In the rows, 128 means zero.
One turn sends every row of this set to another row. A few are shown first. Where does it send the rows asked after them?
mevu: [103 139 160 116 167 143 123 130 121 150 132 145 134 128 164 134 114 154
 126 129 118 131 131 138 138 161 154 127 111 121 113 135 138  94 105 142
 118 123 120 124 141 141 115 107  87]
belu: [ 97 137 139 121 151 108 171 129 135 115 113 167 113 138 119 107 116 127
  99 118 125 104 126 126 124 149 141 150 115 125 115 106 135 107 137 132
 101 135 146  67 137 137 149 123  98]
remur: [117 126 163 110 184  95 105 144 126 115 118 140 113 159 137 119 119 117
 130 121 102  99 132 101 115 138 119 136 115 143 125 134 125 140 122 134
 147 103 115  76 156 126 128 111 118]
kema: [131 148 143 119 129 143 137 132 117 110 124 140 100 142 122 106  97 126
  78 115 122 100 127 119 125 124 150 138 119 141 121 108 138  86 118 141
 115 119 150 109 169 148 148 125 114]
Tuko: [142  98 143 132 142 106 126 136 122  95 147 150 122 145 141 131 104 139
 111 147 130 128 136 126 128 124 118 128 115 133 121 171 135 129 126 109
 147 149 125 131 140 135 111 121 105]
tulu: [100 130 148 109 152 127 138 140 135 163 136 146 135 140 158 129  98 151
 105 131 120 120 118 167 126 137 142 131 111 128 134 132 140 109 105 131
 117 132 125 128 143 146 109 126 106]
rosur: [125 147 142 143 123 142 133 125 106 112 118 146 115 142 138 106 112 112
 108 110 119 108 132 118 131 116 150 131 133 143 101 111 132  92 126 146
 123 109 154 126 146 141 149 125 109]
tuda: [146 154 155 113 162 131 120 114 125 124 106 175 109 118 113 129 113 151
 102 142 127 116 138  97 123 128 112 133 128 139 107 117 132 137 113 134
 151 127 117  97 158 117 133 132 101]
nevuf: [144 131 138 118 179 138 127 112 132  95 125 142 113 127 109 146 116 133
 126 130 129 122 147 111 134 135 119 117 143 134 139 119 138 150  98 127
 148 120 114 101 151 123 115 146  92]
Neno: [147 135 144 132 153 127 136 124 119 124 115 158 111 148 132 130 123 132
 130 143 117 109 150 122 138 116 119 108 157 139 118 115 113 152 115 129
 147 125 116  99 160 135 118 149  99]
rok: [121 122 132 133 125 123 110 133 153 105 135 160 109 147 150 130 125 148
  99 131 118 119 129 133 132 126 116 128 125 121 129 121 145  95 116 168
  98 161 106 118 117 130 136 134 112]
Refe: [146 122 164 131 161 118 142 124 123 100 148 137 114 151 139 120 113 143
 113 140  96 125 151 111 136 144 122 121 107 142  92 148 131 134 114 112
 117 149 116 123 159 108 112 105 119]
dubiv: [106 128 142 120 147 139  95 143 148  89 129 160  91 140 136 128 118 169
 116 139 122 120 129 133 135 125 160 128 105 131 128 116 137  98 111 158
 108 151 110 100 120 137 127 122 104]
pebin: [102 137 143 137 138 133 106 134 141  91 137 145  95 155 154 122 134 158
 109 137 106 114 142 133 139 136 136 121 114 127 114 106 135 107 116 158
  93 150  98 103 131 129 135 132 120]
zala: [120 133 142 128 161 110 133 117 118  84 129 131 121 148 139 122 113 141
 106 132  99 100 148 118 133 151 110 129 108 135  96 138 142 132 107  96
 134 153 103 123 152 121 112 114 126]
lan: [127 154 143 121 161 127 123 131 108 108 118 164 116 129 129 148 114 134
 129 148 119 132 137 113 131 124 101 147 129 152 111 114 129 153 114 130
 153 124 145 108 138 114 112 140  99]
Rogum: [108 126 137 123 159 146 140 119 111  87 133 135 102 128 107 115  85 121
  99 102 128 114 128 111 127 122 148 144 117 148 119 109 146 105 114 142
 112 113 159 117 142 134 137 131 101]
Bedab: [141 130 152 114 161 120 134 139 124 103 123 166 106 136 137 131 117 151
 134 141 107 106 139 126 154 131 140 125 110 139  95 151 118 104 111 104
 144 154 123 118 155 143 105  90 101]
zas: [142 154 126 106 163 124 118 136 111 112 126 163  92 139 127 149 107 140
  99 146 130 109 149 129 146 137  99 134 131 142 135 114 131 137 113 113
 143 126 122  85 168 145 114 140 101]
telor: [125 140 123 128 144 139 128 134  94  91 136 137 107 145 135 129  90 104
 106 108 124 121 135 115 141 134 133 148 125 150 123 114 144  91 118 142
 111 116 172 121 138 144 131 121  96]
dif: [ 91 117 159 123 168 134 147 127 117 147 157 129 128 142 165 130 107 149
 110 130 111 133 136 144 135 157 124 129 116 125 115 129 136 118 112 145
  96 128 119 123 151 133 114 133  97]
rurag: [176 154 142 106 148 130 124 139 123 118 123 152 116 145 130 150 112 129
 114 149 116 127 140 106 129 143 106 129 142 139 141 123 131 130 103 141
 144 141 136  96 162 128 113 130  96]
Vumu: [115 130 124 131 147 143 123 122 101  93 126 133  98 147 123 107  89 118
  94 103 134  96 142 126 137 125 159 124 128 142 125 109 141  99 119 127
 118 108 138 108 154 158 141 132 105]
muge: [ 72 122 152 104 169 132 143 134 112 139 126 137 130 139 150 125  92 161
 117 135 111 110 119 134 121 153 138 139 114 126 115 123 130 107 103 142
 118 145 122 111 144 152 107 128  85]
ragug: [128 135 132 137 149 109 147 120 131 122 104 161 132 158 134 103 113 110
 115 109 128 109 145 120 127 157 163 120 135 122 122 117 138 108 135 133
 104 126 134  76 119 137 146 111  96]
neve: [123 124 165 111 190  98 125 139 138 118 129 146 110 141 137 134 137 109
 135 109 100 108 129 104 133 139  99 141 118 137 122 135 129 129 121 140
 135 101 121  86 159 119 131 110 111]
Dep: [112 119 125 127 147 123  96 139 143 100 139 160  97 159 141 128  96 153
 104 132 123 125 136 143 133 119 138 126 112 143 138 117 145 115 115 153
  92 155 116 111 105 128 117 131 115]
zasit: [132 122 158 109 168  92 113 148 146 123 126 140 118 154 137 127 127 110
 121 119 111 102 123 120 113 130 113 135 118 136 147 142 134 136 121 133
 149 103 116  85 160 128 131 120 125]
gar: [139 129 139 130 134 147 155 130 119 101 136 125 112 144 128 122 107 102
 115 105 113 117 129 119 136 123 144 129 139 139 128 113 136  91 111 153
 109 120 163 126 152 140 137 129  99]
tafep: [131 106 151 112 187  87 113 141 131 123 134 154 111 152 139 134 115 104
 122 110 116 107 133 108 130 132  95 137 126 138 137 148 132 133 129 137
 135 105 120  86 150 131 128 115 107]
tonum: [105 126 131 123 143 126 115 141 140  97 122 168 102 144 148 136 121 149
 132 132 108 112 126 129 146 124 128 134 126 131 115 113 130  89 109 169
 101 169 122 113 109 140 121 121  94]
giri: [112 128 134 124 160 130 112 128 142  93 132 148 103 158 141 129 106 147
 120 124  98 119 141 120 139 140 133 123 119 141 119 103 141 108 101 165
  80 165 112 108 109 117 116 120 109]
vite: [122 119 152 109 159 122 136 140 121  74 129 140 112 131 128 136 116 154
 130 149 110 109 128 111 133 143 131 138 107 127 109 152 127 109 105 110
 155 161 124 113 156 145 107 108  93]
beza: [101 109 142 115 161 127 119 126 112 144 140 142 139 137 161 133  88 148
 102 131 134 131 128 131 123 159 127 134 120 116 131 148 148 100 112 147
 118 136 117 123 133 152 115 126  79]
lof: [ 98 123 139 133 154 119 170 132 138  92 138 139 116 143 123 121 125 117
 115 119 131 128 133 135 126 152 152 141 116 123 138 112 142 126 136 129
  99 118 151  73 132 131 141 136  97]
Vomu: [130 136 139 120 140 110 169 150 139 122 125 155 118 161 130 117 111 113
 112 127 120 123 129 138 125 148 157 139 121 134 140 114 130 113 134 135
  95 135 165  71 134 136 133 116 100]
Bap: [ 99 134 145 116 166 129 120 118 120 149 123 126 146 152 160 118  93 147
 104 122 111 113 136 136 118 166 145 119 117 124 122 124 148 113  97 133
 114 134 102 122 137 136 112 121 106]
Vuvi: [120 148 140 136 148 118 134 134 124 102 120 156 130 146 139 120 118 115
 123 124 132 142 139 116 124 165 166 144 111 129 124 121 145 110 138 134
 109 116 160  78 112 124 142 106  92]
vul: [145 110 137 119 149 104 139 125 145 111 128 161 122 134 127 127 105 140
 100 128 123 103 130 139 133 118 118 127 115 132 121 158 143 119 111  97
 144 155 112 134 146 133 113 114 118]
nogoz: [127 132 159 106 172  96 110 155 139 120 121 154 112 141 144 139 139 112
 136 119 111 105 121 118 130 132 109 145 116 135 134 142 127 117 122 135
 155 101 127  85 156 136 131 106 110]
nipe: [124 112 160  96 186  93 112 152 130 119 122 157 104 147 128 130 109 121
 128 121 112 102 122 100 120 132 113 146 116 141 136 144 124 126 122 142
 148 113 128  74 156 138 124 109 100]
dun: [114 137 120 128 150 112 136 127 124  98 120 155 119 142 133 123 117 116
  98 116 145 116 142 124 133 173 144 141 120 112 138 122 153  96 138 124
 109 123 137  67 128 149 149 117  89]

kema -> rosur
beza -> muge
zasit -> nogoz
Now these:
vite -> zala
lof -> dun
pebin -> rok
tuda -> Neno

One turn sends every row of this set to another row. A few are shown first. Where does it send the rows asked after them?
mov: [108 136 133 133 142 127 123 158 181 118  91 117 121 115 114 125]
dipu: [128 123 155 125 130 131 103 133 157 142 132 136 120  91  95 102]
zigut: [109 135 125 168 149 121 122 153 141  93 112 149 120  92  92 133]
keb: [151 120 118 125 129 113 111 158 133 121 117 132 129 115 137 134]
kabu: [130 129 140 126 133 134  94 150 148 125 137 124 114 109  74 129]
Kudok: [120 136 128 122 146  99  92 158 153 122 112 132  79  85  95 125]
sezo: [100 129 133 142 136 100 140 137 151 100 125 129  75 104 115 110]
zoz: [126 104 130 114 153 111 118 146 159 134 123 125 127 100  99  99]
nozam: [117 119 133 141 136 118 119 151 163 110 118 133 105  81 151 106]
sigit: [129 124 131 121 120 141  98 137 154 147 114 147 115 101 111 103]
debat: [125 160 148 132 113 118 135 156 139 132 123 146  92 105  89 122]
Bodid: [126 135 107 156 130 134 142 134 114 108 125 133 115  92 100 111]
nudom: [137 150 162 146 147 128 115 130 137 130 128 127 130 121 112 111]
Vibul: [140  97 124 140 114 100 129 158 138 132 132 143  97  91 122 126]
Mizo: [132 120 112 116 143 112 116 142 135 125 117 114 138  99 135 134]
pev: [149 135 121 157 139 126 115 168 138  99 117 115 124 100 132 130]
gif: [128 161 130 136 126 110 120 150 127 136 114 129  72 110  92 125]
Ruv: [134 137 131 123 105 128 114 129 123 137 116 119  93 110 107 139]
Fep: [110 138 133 179 145 112 115 160 148 104 130 135  98 107  96 130]
fubi: [123 134 128 157 135 118 131 139 131 141  98 122  86  94  74 123]
Muma: [106 141 125 157 151 105 139 136 141 111  98 148 119 103 119 145]
rol: [154 139 127 115 127 115 119 162 138 117 137 125 118 115 123  97]
pegod: [120 151 139 160 146 123 116 160 149 136 107 160 123  87  91 121]
Nedaz: [115 118 127 142 145 110 145 144 164 113 108 102  98  93 130 106]
gorak: [134 112 129 149 161 106 137 144 148  96 101 109 100  92 115 112]

kabu -> nozam
sezo -> Ruv
Mizo -> Fep
Now these:
zigut -> dipu
Kudok -> Vibul

